0: [142  74  85 171  34 127 105 145 117  97 165 108 114 123 159 168]
1: [ 99 211 149 121 210 145 182 148  70 120 128  98 181 171  92 157]
2: [159 149 122 103  99 157  74 112 192  98 102 138  67 156 113  84]
3: [120 173 144 115 186 134 147 159 108 169 148 131 154 123 101  98]
4: [134  84 108 170 137  89  92 142 127  97  99 127 159 123 134 144]
5: [157  87  87 157  40  96 107 148 134  74 155  96 116 100 142 164]
6: [131  94 139 102 128  99 145  98 141 183 114 184 127  99 147 109]
7: [139  79 140  98 119 101 136  89 151 182 105 194 124 100 156 109]
8: [128 146 150  89  58 147 130  63 172  30  81  95  81 147 131 132]
9: [170 152 124 108 145 124  98 139 183 103 119 130  90 125 139 100]
10: [147  42  61 206  66  90  84 162 133 146 101 139 117 110 183 194]
11: [125 165 146 113 211 148 146 163  87 172 133 133 164 132 101 102]
12: [150 139 137 109  84 136  97  76 179  46  71 108  76 154 130 138]
13: [158  96  92 151  52 105 102 146 141  81 151  97 106 108 142 153]
14: [113  30  60 193  45 109 113 125 104 117 120 126 144 112 162 193]
15: [145 136 119 110 113 154  89 119 166 110 107 131  95 147 112  90]
16: [ 91 117 143  90 151 107 149  85 136 194 130 196 138  90 122 115]
17: [135  45  61 185   6 142  96 147 114  78 171 102 114 131 169 191]
18: [ 86 130 140 105 157 115 154  99 122 177 131 175 147  98 116 114]
19: [138  82 133 110 126  97 128  97 147 170 103 188 129 102 150 115]
20: [150  97 110 158 166 110  85 153 144  94 102 161 152 131 122 109]
21: [128  94 143  93 123 107 143  87 146 184 112 203 122  93 148 112]
22: [131 143 154 102  73 140 125  70 167  58  86  93  86 147 127 136]
23: [ 87 161 141 131 167  98 168 157 106 178 165 141 151 101  94 114]
24: [125  56  73 173  28 137 104 140 116  95 166 113 120 126 160 179]
25: [101 176 184  92 192 154 177 113  94 213 180 102 156 105  96 120]
26: [152  51  68 197  85  89  80 159 130 144 109 139 122 107 185 181]
27: [145 157 142 104  92 145 108  84 165  59  77 101  77 155 127 141]
28: [125  34  53 197  49 108 106 138 111 104 113 119 149 111 162 191]
29: [128  87 139  90 128 102 141  80 144 180 106 189 123  97 150 111]
30: [125  87 141  93 133 101 142  82 146 174 107 189 127  96 150 113]
31: [ 99 173 185  90 184 149 177 121  96 213 177 104 149 104  99 121]
32: [135  51  68 198  74  98 105 158 122 136  97 132 133 128 166 183]
33: [157 147 119 122 170 105 117 148 186 106 111 136 131 132 120  72]
34: [127 110 147  85 139 114 139  85 144 173 113 193 116  93 143 109]
35: [155  67  83 174  23 111 100 146 124  85 162  95 106 107 148 162]
36: [140  61  85 165  23 123 101 133 130 104 167 120 105 112 164 165]
37: [148 112 103 109  93 139  97 112 166  92 102 133 101 149 117 113]
38: [133  80 108 170 147  88  89 147 131 115 104 148 163 116 129 138]
39: [101 180 178 100 201 160 161 116  98 174 160 107 162 132 103 125]
40: [112 172 164 138 197 132 136 176 100 184 139 127 192 134  85  72]
41: [135  57  69 173  19 140  97 145 121  84 160 107 112 136 164 181]
42: [ 85 128 191 113 167 129 185 129  97 220 179 114 149 112  90 140]
43: [117 105 133  93 137 111 138  83 145 158 115 169 117 102 137 114]
44: [ 94 200 180 128 227 148 167 139  74 146 136 105 198 163  95 144]
45: [151 172 126  89 144 163 107 103 155  72 103 123  73 112 137 101]
46: [129  98 145 102 136 103 140  95 141 182 111 182 134 103 142 102]
47: [149 137 117 105 102 158  83 108 177  90  98 129  77 145 119  92]
48: [ 95 125 183 112 149 125 173 120 108 197 165 113 139 120  98 140]
49: [147  86  91 168  45 119 108 143 115  86 158  93 112 117 142 158]
50: [153  82  81 158  48  98 110 146 137  85 138 102 120 107 142 170]
51: [105 176 161 154 189 137 131 186 102 186 131 120 198 146  89  59]
52: [149 169 127  89 114 171 111  97 174  68  94 129  63 135 137 105]
53: [146  83  96 166  51 119 111 143 116  99 166  99 118 114 141 161]
54: [114 177 147 119 207 127 159 173  98 193 166 136 168 114  96  92]
55: [151 174 129  88 125 164 115 102 175  69  95 129  66 131 139 105]
56: [ 93 186 186 112 222 161 169 123  81 184 169 102 186 136  94 130]
57: [130 104 143 101 142 106 145  92 136 174 112 179 134 108 143 117]
58: [124 110 149  94 140 111 147  92 135 187 121 189 132 101 141 117]
59: [131  53  74 170  25 136 102 139 119  94 161 120 117 129 168 180]
60: [102 146 150 142 171 117 140 164  63 143 121 110 171 171 147 105]
61: [110 159 128 143 130 159 145 120  99  77 107  98 132 148 131 135]
62: [102 108 149  80 149 103 152  80 146 195 128 208 132  92 133 114]
63: [133 104 145 101 136 108 143  95 138 174 112 181 133 109 146 115]
64: [104 174 160 137 181 136 145 139 104 123 103 125 177 163 106  95]
65: [135  63  88 168  22 132 110 141 121 103 175 108 112 121 161 175]
66: [175 171 141  87 166 137  97 129 191 106 110 128  80 135 138  92]
67: [123 100 140 100 137 111 145  87 136 163 108 175 128 106 145 114]
68: [146  78 102 176 139 101  80 160 133  94 115 152 156 130 129 129]
69: [142  97 139  94 128 112 133  88 150 162 104 184 114  96 150 106]
70: [106 172 159 146 171 141 134 165 109 158 120 117 181 149  97  73]
71: [126  99 147  99 142 110 146  88 139 180 114 178 133 103 146 112]
72: [155 133 121 126 178 105 112 149 179 106 110 139 137 128 119  71]
73: [ 96 183 157 125 184 144 163 134  89 118 121 106 166 160 105 121]
74: [ 95 127 184 113 151 128 171 119 109 195 161 113 137 118  98 141]
75: [154 100  95 143  70  99 112 141 147  84 137 108 123 113 132 148]
76: [138 150 147 101  82 141 111  77 171  66  87 100  74 148 131 142]
77: [ 88 116 126  99 153 109 154  88 115 162 132 159 140  90 121 115]
78: [ 98 213 153 122 218 144 186 145  67 129 134 101 186 167  89 158]
79: [141  50  70 179   2 135  96 143 121  77 175 103 106 124 168 181]
80: [ 88 132 189 118 174 125 186 127  87 215 176 113 159 120  91 140]
81: [103 187 139 132 186 144 172 146  74 121 140 101 176 162 102 163]
82: [119  59  79 196  54  94 102 134 100 141 117 129  93 136 145 164]
83: [106  74 113 182  91  82 117 160 102 141 138 141 111 135 135 155]
84: [169 156 134  98 163 121 100 131 187 116 106 142  95 120 137  92]
85: [146  66  81 167  18 128  94 137 134  90 161 110  99 119 160 160]
86: [146  79 106 180 159  94  75 166 134  97 102 156 166 132 124 123]
87: [ 99 201 177 108 215 153 177 134  80 177 169 107 180 135 101 133]
88: [117 178 142 120 218 140 150 177  85 197 153 140 173 121  93  85]
89: [167 152 118 106  83 146  85 125 188  97 115 132  68 152 123  95]
90: [130 147 153  89  60 149 129  62 168  32  83  93  81 149 132 131]
91: [ 96 112 182 121 165 119 174 125  99 210 169 119 152 119  97 134]
92: [148 172 129  88 103 171 118  94 176  63  89 127  60 141 141 113]
93: [ 84 118 191 115 162 120 187 122  94 222 179 112 152 114  90 141]
94: [105 169 126 140 153 152 153 133  92  90 108 102 151 160 117 141]
95: [149 134 128 115  63 133  97  77 176  48  69 100  69 149 143 153]
96: [102 196 141 128 176 160 161 132  91  87 108 100 150 169 107 128]
97: [171 173 137  89 164 136  97 131 194 105 112 129  82 133 138  92]
98: [166 168 133  90 101 150  95 111 200  90 105 128  68 158 128  94]
99: [147 171 133  88 110 168 111  89 172  60  90 125  62 138 141 113]
100: [126 111 144  89 142 106 141  92 151 176 113 196 122  99 143 108]
101: [109 210 135 119 180 155 170 135  87  96 115  99 146 169 106 141]
102: [136  54  66 182  15 136  97 153 114  81 161 105 117 135 168 189]
103: [ 92 141 202 104 170 140 175 117  85 226 188 110 143 107  94 134]
104: [109 174 162 149 188 132 131 180 106 187 138 122 198 138  88  62]
105: [ 93 148 195 114 175 143 166 127  91 219 180 110 151 114  93 125]
106: [106 208 131 126 165 165 171 135  78  81 114  88 140 176 108 138]
107: [152  60  69 193  99  83  82 150 128 144 108 137 133 110 177 172]
108: [108 193 136 121 170 149 172 130  85 108 115 109 149 165 111 138]
109: [151  82 106 171 172  99  79 163 140  98 104 167 167 132 119 111]
110: [ 98  80 122 193 105  73 129 193  92 136 153 136 119 150 135 152]
111: [106 191 145 125 164 162 164 128  88 104 122  94 139 160 107 130]
112: [150  97 110 145 155 112 104 142 159 102 119 144 144 127 123  93]
113: [105 204 145 119 176 152 174 133  84  96 116  95 155 170 103 147]
114: [148 113 105 109  95 140  97 114 166  94 101 134 101 150 120 114]
115: [171 169 136  99 172 125  96 138 194 104 108 132  89 126 134  87]
116: [118 174 161 119 255 155 154 165  57 178 124 133 185 146  82 117]
117: [148 153 137 100  63 142  99  64 187  36  65  94  60 154 136 144]
118: [ 90 116 139  98 149 109 151  90 130 190 132 189 139  88 122 114]
119: [130  44  60 187   4 142  93 155 112  82 165 103 119 136 174 193]
120: [170 169 130  92 103 151  89 123 201 100 107 136  64 158 119  84]
121: [164 172 139  93 175 138 106 139 175 119 117 130  97 132 131  92]
122: [101 213 136 125 186 154 180 143  74 100 118  93 157 175 105 147]
123: [ 77 143 138 122 170  99 165 142 111 174 154 144 150  97  92 115]
124: [140  83 139  97 116 102 135  92 148 182 104 195 122  95 154 115]
125: [104 177 148 123 176 140 156 129  99 111 109 119 162 158 115 117]
126: [131  98 138  96 137 103 136  90 151 167 106 180 123 101 148 107]
127: [161 172 141  90 144 141 108 130 182 117 122 130  90 145 130  89]
128: [141 150 144  98  62 142 107  57 185  27  64  90  65 155 133 143]
129: [126 103 146 100 135 111 143 100 135 179 107 190 135 105 143 108]
130: [175 173 139  85 159 141 100 125 195 108 111 128  80 138 140  94]
131: [140  95 117 170 164  97  86 165 132 110 114 158 167 128 117 113]
132: [143 169 140 105 103 157 118  93 166  73  92 115  82 152 132 126]
133: [109 190 128 133 163 147 166 145  80 100 127  99 158 168 108 154]
134: [ 99 124 140  94 157 108 147  94 142 182 129 189 136  97 123 109]
135: [142  97 136  99 127 104 135  95 156 168 104 187 120 102 151 105]
136: [102 143 171 111 157 135 164 124 105 205 171 112 142 102 110 136]
137: [176 172 134  92 173 127  96 134 193 104 107 131  85 125 135  91]
138: [102  81 118 185  95  88 121 167  94 148 147 125 116 136 129 159]
139: [108  90 125 180 125  82 130 189  96 135 146 137 129 152 137 134]
140: [166 159 133  98 165 116 106 132 186 115 109 142 101 120 135  89]
141: [107  66 100 197  72  88 110 171  96 125 146 126 110 141 139 167]
142: [107  94 134  93 143 103 148  77 135 169 117 175 126  92 141 120]
143: [ 64 128 152 123 158 107 154 119 121 192 150 165 155  94  96 114]
144: [104 186 145 127 167 157 165 131  89 104 120  96 145 161 107 130]
145: [100  89 126 188 115  78 135 197  84 140 152 134 125 157 141 144]
146: [114 170 169 120 237 151 160 152  63 178 132 124 173 145  84 126]
147: [147  84  95 170  50 114 107 147 119  93 154 101 120 116 140 150]
148: [131  85 138  93 128 100 144  82 145 180 103 192 123  98 154 111]
149: [133  66  78 176  29 138 101 148 118  96 169 109 123 129 157 169]
150: [103 185 175 101 203 151 174 128  92 193 166 101 170 123 102 112]
151: [148  71  87 166  21 131  95 136 133  84 162 110  95 116 163 162]
152: [167 159 126 108 157 113 102 139 184 100 110 129 105 120 132  96]
153: [141  50  62 180   5 137  94 143 118  79 172 102 110 128 169 181]
154: [140  83 133 108 105 105 131 100 143 168 115 182 119  96 150 122]

[154  96  88 137  60  99 112 135 141  82 135 104 122 114 132 158] : 75
[103 216 144 119 203 147 182 146  70 111 124  99 174 174  97 153] : 1
[110 188 131 136 174 142 166 147  81 111 117 101 160 165 109 156] : 133
[ 76 132 159 126 153 103 146 132 125 188 155 161 153 102  98 107] : 143
[120 176 161 119 255 155 152 165  54 182 128 130 184 146  84 116] : 116
[118 172 144 118 232 144 156 180  74 195 151 140 182 126  94  92] : 88
[151 180 135  84 151 166 102  96 159  67  97 116  66 103 131  94] : 45
[170 168 125  92  96 151  83 122 199  99 105 138  61 159 116  82] : 120
[113 179 143 126 135 164 144 108 111  64 101  93 117 155 126 123] : 61
[ 72 140 160 127 158 103 148 138 121 190 160 166 157 102  96 104] : 143
[103 200 177 102 213 152 176 133  83 183 171 104 176 130 104 125] : 87
[154 165 126  96 144 167  97 110 147  78 110 119  69  96 135 102] : 45
[115 173 158 120 255 155 153 168  54 180 127 132 185 146  83 114] : 116
[105 158 150 136 176 121 146 167  63 143 121 103 176 168 148 110] : 60
[ 95 118 186 118 168 122 169 124 101 209 172 117 148 114  94 130] : 91
[100 203 177 111 220 154 179 134  81 173 168 107 180 137 100 133] : 87
[154 122 120 134 179 105 113 145 172 107 111 141 140 129 121  74] : 72
[101 195 144 129 177 154 160 132  90  91 111 103 157 168 109 125] : 96
[123 168 144 108 118 159 138  95 131  63 104  97 102 134 133 117] : 132
[159 146 120 105  98 159  70 110 193  95  99 140  70 153 112  83] : 2
[149 132 116 105  96 155  88 106 178  91  96 130  82 148 120 100] : 47
[153 170 136  85 157 162 107 101 153  90  99 135  72  95 135  94] : 45
[151 187 138  86 176 167 110 111 140  86 103 120  80 103 122  95] : 45
[109 171 142 126 174 100 164 162 119 173 162 135 150 107 100 108] : 23
[161 177 134  90 138 150 111 123 178 102 114 123  80 153 130  98] : 127
[153 185 133  82 162 172 103 102 154  72 102 126  64  96 134  90] : 45
[143 190 134  89 163 170 117 106 144  77 103 121  80 118 132 102] : 45
[155  63  78 177  33 107  94 146 126  93 155 100 110 106 150 163] : 35
[ 89 110 123  98 149 110 154  87 118 161 124 159 137  89 129 117] : 77
[ 82 116 192 119 162 121 185 123  92 227 180 113 152 117  89 141] : 93
[ 87 132 130 130 164  96 154 142 112 167 146 141 151 101 101 121] : 123
[150 129 115 109  94 156  78 109 181  94  98 129  80 151 116  91] : 47
[107 168 128 141 156 145 152 135  93  96 108 105 155 161 118 139] : 94
[115  46  63 215  36  96  94 139  93 134 119 120  86 143 146 178] : 82
[108 113 134 173 120  98 132 178  92 126 139 129 123 164 142 130] : 139
[108 158 168 105 164 149 164 117  99 194 178 103 148 106 106 127] : 136
[116  34  60 215  35  95  93 136  96 129 118 121  93 144 147 183] : 82
[100 141 150 148 169 116 133 164  65 140 118 111 168 169 143 104] : 60
[ 99 179 166 143 200 133 152 152  89 134 107 128 198 164  96  87] : 64
[113  53  66 202  54 106 109 134  96 118 120 113  97 149 140 182] : 82
[151 179 137  83 149 169 106  97 157  67  95 119  66 103 132  96] : 45
[150 185 132  83 156 174 105  99 157  70  99 125  63 108 138  93] : 45
[101 201 174 110 218 151 180 135  79 172 168 107 180 141 100 135] : 87
[102 148 175 102 156 138 172 123 106 195 176 109 143 103 102 135] : 136
[148  82 109 168 172 100  78 160 140  99 103 167 167 133 120 110] : 109
[147  64  75 185 122  79  87 143 122 133 105 136 148 118 160 161] : 107
[ 80 129 131 112 166 107 163 117 107 166 144 151 146  92 101 115] : 123
[ 92 142 201 107 171 144 171 118  91 227 190 107 142 106  93 135] : 103
[151  95 118 139 185 107 100 141 158 104 112 155 156 130 116  78] : 112
[111  66  88 205  64  85 104 162  93 137 133 124 101 142 139 164] : 141
[112 200 169 116 216 148 168 140  93 157 155 111 172 147 102 133] : 87
[112 179 132 137 151 152 154 133  95  84 117  98 142 158 118 132] : 94
[122  58  73 198  43 104  94 129 106 120 116 119  83 146 146 171] : 82
[134  39  60 190  47 109 107 142 116 107 105 122 145 116 164 200] : 28
[144 184 137  92 162 166 111 115 151  88 105 127  83 113 131  90] : 45
[135 127 131 116  52 137 114  71 168  39  78  91  83 149 138 145] : 95
[ 90 140 202 105 170 141 174 120  88 226 188 106 145 110  95 134] : 103
[149 151 140  99  62 145  98  67 185  38  70  96  58 157 136 144] : 117
[107 106 148  80 145 105 153  79 143 196 124 209 129  91 137 115] : 62
[144 129 127 118  61 135 101  73 171  46  75  98  70 154 138 153] : 95
[ 95 184 153 121 180 154 164 130  89 115 120 105 160 165 104 127] : 73
[146 190 134  88 171 167 111 109 143  78 105 118  80 107 125  96] : 45
[155 117 121 129 175 114 106 139 171 105 111 147 136 131 119  78] : 72
[147 128 116 111  94 156  77 108 181  97  97 129  80 151 117  91] : 47
[144 158 143 102  88 145 109  81 166  55  78  99  77 156 128 143] : 27
[103 201 177 111 217 153 179 133  81 176 169 107 181 137 100 132] : 87
[129  78 116 174 150  89  97 154 123 119 111 134 166 123 124 146] : 38
[103 201 176 106 216 154 177 131  84 183 172 105 176 134 101 127] : 87
[103 192 175  95 206 152 178 130  90 195 175 102 170 121 102 115] : 150
[151  49  65 199  80  89  84 158 130 146 112 139 122 106 185 179] : 26
[164 157 123 101  96 158  76 114 195  97  99 141  64 156 112  79] : 2
[149 171 135  83 157 162 109  99 152  90 104 138  73  96 136  93] : 45
[ 96 127 138  96 153 113 143  96 138 178 133 176 134  98 120 114] : 134
[153  66  83 177  20 111  96 146 122  88 165  98 106 108 147 164] : 35
[161 153 121 106 111 149  78 118 190  98  97 139  75 152 112  82] : 2
[144  28  51 209  51  90  97 161 126 140  95 132 121 120 179 200] : 10
[114  26  54 217  35  95  99 134  99 124 121 118  91 144 146 190] : 82
[155 186 136  82 170 173  97 104 151  77  99 121  63  92 129  88] : 45
[101 195 146 128 182 151 160 134  92  95 111 104 163 167 109 119] : 96
[147 184 132  85 149 172 113  98 160  71  99 124  62 110 139  97] : 45
[109 187 149 121 179 144 148 136 106 105 109 112 161 165 109 108] : 125
[ 99 172 145 129 174  99 173 164 107 185 171 135 157 104  95 113] : 23
[104 184 178 110 206 160 158 123  99 169 160 106 168 140  98 124] : 39
[107 199 138 128 171 163 163 132  90  85 109  95 145 168 111 127] : 96
[116  42  63 216  40  95  95 140  95 132 122 118  90 145 147 181] : 82
[105 161 161 132 160 119 138 157 117 163 157 136 169 121  98  86] : 3
[153 116 116 132 180 106 112 144 170 107 112 143 144 127 119  76] : 72
[ 99 189 153 123 181 150 163 133  94 114 121 105 161 157 107 121] : 73
[145  81 104 180 160  96  73 164 136  97 105 153 166 128 124 126] : 86
[102 201 178 109 216 153 178 131  82 179 171 107 180 135 101 131] : 87
[ 91 118 123 122 142 109 152 121 110 154 148 143 139  95 110 123] : 77
[109 196 148 126 197 139 172 144  78 125 140 103 178 159  99 158] : 81
[ 93 107 128  96 149 108 152  83 119 163 122 162 132  89 131 116] : 77
[ 87 136 193 108 167 134 186 126  98 218 183 112 149 107  92 139] : 42
[ 90 148 200 102 171 145 175 117  91 228 190 107 143 103  94 131] : 103
[172 164 128  95 101 152  85 120 201  99 105 140  64 157 116  83] : 120
[166 148 124 103 142 134 101 132 180 108 112 128  90 133 143 111] : 9
[151 173 136  81 162 161 106  99 152  92 101 135  71  93 130  92] : 45
[ 98 172 148 125 176 107 173 158 102 189 172 133 156 105  95 111] : 23
[106 206 133 126 165 166 171 135  78  84 115  87 140 175 110 138] : 106
[148 123 114 109  96 150  83 107 179  97 100 128  86 151 116  99] : 47
[108 192 171 102 188 151 166 122  98 162 157 103 159 134 106 129] : 39
[153 101 116 139 181 106 104 144 164 104 110 154 152 128 117  79] : 112
[107 205 131 124 163 167 171 133  82  82 113  86 138 174 111 136] : 106
[153 164 126 102 151 166  94 109 145  84 111 116  72  90 128  94] : 45
[106 197 140 129 171 160 161 132  89  86 109  95 147 169 109 127] : 96
[140  78 129 110 103 106 131  95 146 167 113 181 120 101 156 119] : 154
[124  65  74 197  57 100  94 140 108 130 117 122  88 140 144 164] : 82
[107 205 130 127 165 167 171 132  79  83 113  87 140 176 109 139] : 106
[120 176 160 116 228 142 162 146  74 157 116 128 168 145  95 132] : 146
[150 117 121 126 172 104 118 135 171 118 109 151 139 124 124  79] : 72
[150 183 133  83 156 172 110 100 158  68  99 125  61 106 135  94] : 45
[140  77 128 111 102 107 130  95 146 166 114 182 119 101 158 120] : 154
[143 180 136  91 167 161 110 109 145  91 109 123  76  94 124  91] : 45
[ 84 122 124 102 163 106 156 102 111 160 135 152 143  86 110 113] : 77
[110  67  99 196  70  88 108 170  98 127 146 124 109 139 140 166] : 141
[161 173 144  88 129 149 107 120 187 118 124 126  82 151 123  93] : 127
[156  83  84 164  36  98 102 150 131  77 157  91 112 101 143 164] : 5
[100 193 151 128 190 144 164 139  88 106 112 108 176 165 104 119] : 73
[102 215 136 125 187 152 180 142  73 102 118  94 161 178 100 147] : 122
[154 125 121 131 178 107 114 145 176 108 110 140 138 128 119  70] : 72
[108 174 165 147 187 130 133 183 105 188 142 123 198 136  85  62] : 104
[103 152 150 144 173 119 139 165  67 143 121 108 170 167 147 105] : 60
[114 165 159 128 166 117 131 161 125 173 159 143 163 121 101  82] : 3
[143  95 136  99 125 103 132 101 154 171 104 186 121 100 150 109] : 135
[ 89 138 201 107 169 138 176 121  89 225 187 107 146 110  94 135] : 103
[155 151 123 113 164 104 119 140 183 117 107 148 123 125 129  82] : 33
[153 110  97 120  88 117 114 125 144  83 119 112 118 124 124 141] : 75
[143 139 129 106 108 154  87 111 171 115 111 131  83 146 110  94] : 15
[142  28  51 208  51  91  96 160 127 136  95 132 122 121 178 201] : 10
[145 161 137 108  87 148 110  85 170  56  77 105  74 156 133 136] : 27
[139 147 145  98  56 144 112  55 182  27  69  88  72 156 136 137] : 128
[108 210 129 127 168 162 173 136  75  89 117  88 145 177 105 142] : 106
[168 148 121 107 108 139  98 128 189 108 110 131  76 150 137 106] : 89
[128  94 143  91 126 104 141  85 145 189 112 203 124  94 148 113] : 21
[116  55  68 214  42  93  95 142  92 134 119 117  88 143 143 174] : 82
[150 145 139 106  84 136 101  76 183  47  73 104  72 153 132 135] : 12
[ 85 115 193 120 163 118 188 122  91 226 181 112 153 118  90 143] : 93
[107 167 138 140 170 134 149 142  97 110 109 114 168 155 117 124] : 125
[138 172 141  90 141 164 125 102 155  90 109 127  74 119 133 109] : 45
[166 146 117 112  93 141  81 126 191 105 104 139  70 152 123  99] : 89
[104 170 135 136 159 147 151 136  95  95 118 107 158 162 116 130] : 94
[102 166 132 138 163 141 151 136  91  98 108 110 166 156 118 131] : 94
[152 187 132  83 157 171 110 100 158  72  97 126  62 108 138  97] : 45
[146 180 142  92 182 167  99 116 141  97 104 120  90  95 116  79] : 45
[ 99 179 167 142 202 133 154 152  89 136 108 128 198 165  97  85] : 64
[140 149 144  99  59 143 109  57 185  26  66  91  67 155 134 141] : 128
[100 218 147 121 207 146 182 146  71 116 126  97 177 169  93 157] : 1
[158 160 120 115 175 107 118 148 188 107 109 137 121 131 125  74] : 33
[106 191 174  99 210 150 175 130  86 194 170 101 169 121  99 119] : 150
[147  61  74 187 110  82  86 146 123 136 104 134 143 119 165 167] : 107
[ 86 115 194 118 162 119 186 123  93 228 182 115 153 117  92 141] : 93
[143 171 146  88 178 164 107 106 140 104 112 119  82  90 116  92] : 45
[146  63  75 184 103  87  88 143 122 125 115 132 141 118 161 164] : 107
[102 110 150  82 148 104 152  79 142 194 130 209 129  93 136 115] : 62
[118 171 158 118 255 155 154 166  54 180 128 133 184 149  83 118] : 116
[104 119 143 168 148 100 138 188  70 149 141 129 146 162 133 123] : 139
[151  57  69 191  97  83  82 152 126 146 110 138 128 110 176 171] : 107
[157 183 134  83 168 164  99 107 161  78 103 123  67  99 131  88] : 45
[158 162 123 114 156 110 112 136 188  94 104 131 114 133 126  86] : 152
[151 185 132  83 157 173 109 102 157  70 101 126  62 106 135  95] : 45
[143  76  83 183 113  91  92 152 120 144 109 136 139 118 164 159] : 107
[150  64  73 186 118  79  85 146 122 134 102 134 145 120 161 162] : 107
[150 150 137 104  68 143  98  73 182  41  69  99  60 155 136 142] : 117
[100 119 150 166 149 105 135 177  67 140 128 119 151 172 141 109] : 60
[104 160 152 146 172 133 145 149  96 122 117 122 180 154 111 104] : 64
[106 205 133 123 158 169 169 132  81  80 110  90 136 176 109 135] : 106
[ 81 148 145 118 175 107 168 131 108 178 157 137 152 101  95 115] : 123
[ 75 118 137 107 155 108 151 101 124 183 138 174 149  92 108 114] : 18
[118 116 147  93 145 106 153  95 130 185 119 189 135 105 143 113] : 58
[153  63  81 175  19 111  97 145 124  84 166  97 106 109 152 164] : 35
[108 208 133 125 166 165 171 135  78  84 115  88 141 175 107 137] : 106
[ 97 195 145 123 182 159 161 131  90  95 109 104 163 174 107 124] : 96
[109 115 141 163 134 104 131 172  78 130 131 116 146 161 140 117] : 139
[112 179 132 138 151 152 154 133  95  83 117  98 142 158 118 132] : 94
[121 175 155 117 253 150 152 172  51 187 133 134 185 140  89 109] : 116
[102 213 142 124 193 152 180 142  73 111 125  96 165 174  99 146] : 122
[108 202 132 126 159 168 166 130  85  80 110  91 137 172 112 133] : 106
[127  32  54 195  37 110 105 137 113 105 106 119 146 116 162 198] : 28
[ 86 117 193 119 163 120 187 123  91 225 181 112 152 117  90 143] : 93
[ 95 127 136 100 154 111 145 100 140 181 132 181 137  96 121 110] : 134
[123 103 150  92 134 109 148  91 138 194 123 189 127  95 140 116] : 58
[157 183 138  84 179 172  93 102 153  82 102 120  68  87 124  83] : 45
[128  94 146  93 127 105 143  83 144 188 113 203 122  95 147 114] : 21
[ 90 142 200 105 170 144 172 116  90 225 189 107 142 107  95 134] : 103
[ 65 125 149 120 159 105 154 117 120 193 149 169 157  94  99 114] : 143
[161 151 121 104 101 157  71 112 190  96  95 140  65 155 109  83] : 2
[106 194 143 127 192 137 174 145  78 121 137 100 175 156  97 159] : 81
[129  79 107 169 145  87  93 149 127 114 104 143 162 117 129 141] : 38
[114 171 160 140 168 132 125 165 117 166 128 117 176 139  92  75] : 70
[155 185 135  83 164 173 102 103 155  73  98 124  63  95 132  90] : 45
[143  31  55 206  51  91  93 164 128 139  96 131 119 116 178 197] : 10
[117 175 144 119 233 145 155 181  75 198 148 140 177 124  93  89] : 88
[ 89 113 125  99 152 112 152  88 115 160 127 159 137  91 124 118] : 77
[160 168 145  85 153 143 114 126 181 122 124 126  87 136 133 103] : 127
[110  72 104 193  77  81 112 169 100 124 144 124 110 136 134 162] : 141
[155  70  82 174  26 108  98 147 125  85 164  95 106 104 145 162] : 35
[ 99 163 145 122 170 100 170 151 113 186 165 146 153 102 100 113] : 23
[122 170 148 119 240 147 153 183  63 197 146 137 182 128  96  95] : 88
[ 70 122 146 115 156 107 151 110 121 188 144 170 152  94 103 113] : 143
[109 177 161 136 198 130 147 151 104 131 108 129 185 159 102  84] : 64
[160 164 120 116 172 104 114 148 188 104 110 136 123 129 125  75] : 33
[115 148 161  98  87 153 142  76 141  70 108  97  98 135 131 130] : 22
[143 175 142  87 167 162 112 105 145  97 114 121  77  97 124  95] : 45
[139  79 128 110 101 107 133  95 146 165 114 182 119 101 157 119] : 154
[ 86 112 194 118 162 120 182 121  89 225 185 114 152 116  93 140] : 93
[119 180 159 120 250 151 156 166  56 177 130 125 186 149  88 119] : 116
[110 205 131 125 158 168 168 132  81  80 113  88 134 173 111 136] : 106
[109  44  67 203  55  96 109 135 101 132 126 121 100 137 137 178] : 82
[142 135 127 118  63 135  98  78 171  53  77 101  65 154 139 148] : 95
[161 152 120 103  98 157  71 113 195 100  98 140  65 153 114  85] : 2
[119  41  62 210  32 102  92 137  96 123 129 118  92 144 151 181] : 82
[149 134 116 109  97 158  72 106 182  95  97 129  78 150 115  88] : 47
[ 96 115 134 104 155 110 151  93 118 161 122 160 143 100 126 113] : 77
[157  80  85 165  37 102 102 148 130  79 157  93 113  99 141 163] : 5
[120 172 146 117 237 148 153 181  68 200 148 137 183 128  95  94] : 88
[138  63  73 191  85  95 101 159 121 143 106 131 127 120 168 189] : 32
[157  65  82 173  23 110  99 146 124  87 165  94 106 107 149 163] : 35
[ 92 186 186 113 223 162 169 124  80 182 168 102 186 137  93 130] : 56
[141  80 130 109 100 105 129 100 145 168 113 181 119  97 154 123] : 154
